In the rows, zero is written as 128.
Rotation paths and how fast each direction turns (deg/step)
Each turn is a multiple of 5 degrees from 10 to 175, or 0.
Rotation 1:
[131 127 142 133 128 113 118 120 132]
[122 135 144 119 119 123 122 126 134]
[133 134 135 115 123 132 130 138 142]
[140 118 133 127 130 126 133 142 139]
[127 108 140 129 131 120 133 130 129]
[115 119 138 117 129 126 137 120 130]
[126 128 124 114 127 133 141 120 141]
[143 120 118 128 125 128 136 121 140]
[138 114 131 133 126 124 122 113 130]
[126 129 140 122 130 126 118 110 130]
[131 144 134 118 128 126 125 121 141]
[141 134 131 129 119 120 127 134 144]
[138 117 143 131 120 123 122 135 133]
[124 118 148 118 132 129 125 132 129]
[125 122 131 133 121 123 126 126 123]  90
[133 127 124 127 118 133 129 131 130]  80
Rotation 2:
[120 125 130 137 137 124 119 119 132]
[128 117 124 121 128 130 125 116 136]
[127 121 131 143 126 133 122 124 137]
[123 130 129 126 127 127 132 116 143]
[119 120 130 132 139 132 121 128 136]
[127 122 125 129 128 122 123 111 131]
[128 115 129 131 125 138 124 126 140]
[123 131 132 138 126 125 128 116 139]
[120 122 129 121 136 132 127 124 141]
[124 120 128 138 133 124 118 118 130]
[130 117 126 123 123 133 127 117 138]
[124 125 133 142 127 133 124 126 140]
[121 129 128 123 132 125 130 115 141]
[122 116 128 132 138 132 119 126 132]
[126 126 135 129 130 135 127 119 128]  0
[134 127 128 132 118 132 130 128 131]  85
[129 127 126 117 126 129 133 125 131]  160
Rotation 3:
[136 131 118 114 126 135 134 130 132]
[119 129 128 116 126 125 133 122 116]
[127 142 131 136 134 127 123 117 124]
[126 134 131 129 121 136 113 133 134]
[138 122 121 127 118 122 122 133 120]
[133 130 124 126 139 134 135 136 115]
[127 139 143 121 129 125 136 130 128]
[135 135 128 125 120 133 128 114 134]
[123 123 124 119 125 134 114 122 122]
[129 134 125 131 133 116 117 131 118]
[130 141 125 134 127 133 130 141 129]
[132 126 136 125 112 131 135 131 122]
[141 125 131 125 134 134 130 117 119]
[126 135 132 113 138 129 120 128 131]
[121 125 135 122 124 126 126 133 127]  145
[133 127 132 121 131 129 137 126 129]  60
[128 122 122 126 119 131 130 125 125]  100
Rotation 4:
[132 136 140 123 139 122 131 133 118]
[127 131 148 124 127 128 132 135 123]
[121 128 142 116 122 131 136 123 122]
[121 133 136 120 129 120 134 115 121]
[123 136 137 133 130 113 137 125 121]
[121 131 135 131 126 122 143 137 119]
[125 130 132 117 132 131 141 133 115]
[130 135 138 116 139 126 131 127 118]
[128 135 148 125 129 122 128 129 124]
[120 129 145 124 119 126 136 127 124]
[118 130 132 120 125 123 140 118 120]
[124 136 131 127 135 116 138 124 117]
[126 135 138 131 132 120 139 138 119]
[126 129 139 120 129 132 141 138 118]
[128 127 136 125 123 129 122 122 132]  55
Rotation 5:
[127 120 131 128 128 129 138 112 125]
[122 140 133 127 127 115 130 122 125]
[127 130 124 128 139 125 141 135 120]
[119 133 129 139 119 132 134 137 124]
[136 138 133 124 130 141 128 136 125]
[139 119 130 129 117 131 128 127 119]
[125 127 137 113 121 124 121 129 127]
[128 124 114 119 131 125 124 127 120]
[112 123 129 134 130 129 120 126 123]
[122 136 124 123 133 139 132 116 129]
[133 131 132 139 131 124 130 117 118]
[124 130 139 122 129 123 142 128 127]
[131 138 120 128 123 120 134 135 121]
[125 125 133 131 131 132 128 144 121]
[126 134 130 134 132 125 137 126 128]  40
[131 127 120 133 120 127 130 124 126]  155
[120 129 121 131 130 130 127 135 128]  70
[125 117 133 133 128 128 131 129 126]  135
Rotation 6:
[133 120 114 127 127 134 138 139 120]
[131 118 139 135 125 137 136 121 116]
[128 124 123 116 135 134 146 123 129]
[138 125 126 134 144 130 130 122 115]
[133 132 131 124 134 149 134 128 133]
[141 123 136 118 138 125 132 138 120]
[133 121 118 131 125 144 131 138 121]
[133 120 143 128 123 132 142 126 121]
[127 118 115 119 133 131 141 126 121]
[135 125 132 141 136 135 136 119 118]
[131 129 131 114 138 143 135 124 131]
[145 127 127 130 142 126 131 136 118]
[133 124 129 128 125 150 127 135 124]
[137 121 138 121 126 126 144 135 122]
[126 130 137 130 123 135 129 125 132]  130
Rotation 7:
[133 123 133 124 116 128 143 137 129]
[124 137 141 137 122 134 125 117 131]
[113 134 125 125 129 126 123 143 133]
[124 114 126 126 115 118 130 121 131]
[134 133 139 130 115 135 130 136 118]
[116 136 131 128 127 135 133 123 144]
[117 125 131 134 126 113 117 136 127]
[126 119 124 117 113 134 131 130 123]
[132 137 139 138 119 127 139 128 133]
[115 134 135 124 127 133 114 128 134]
[118 117 121 129 123 119 135 139 131]
[130 125 137 125 112 126 129 118 118]
[128 142 131 132 122 139 131 138 137]
[114 124 135 127 130 118 123 124 140]
[129 129 133 129 127 128 118 128 121]  145
[127 125 125 126 130 122 120 131 135]  100
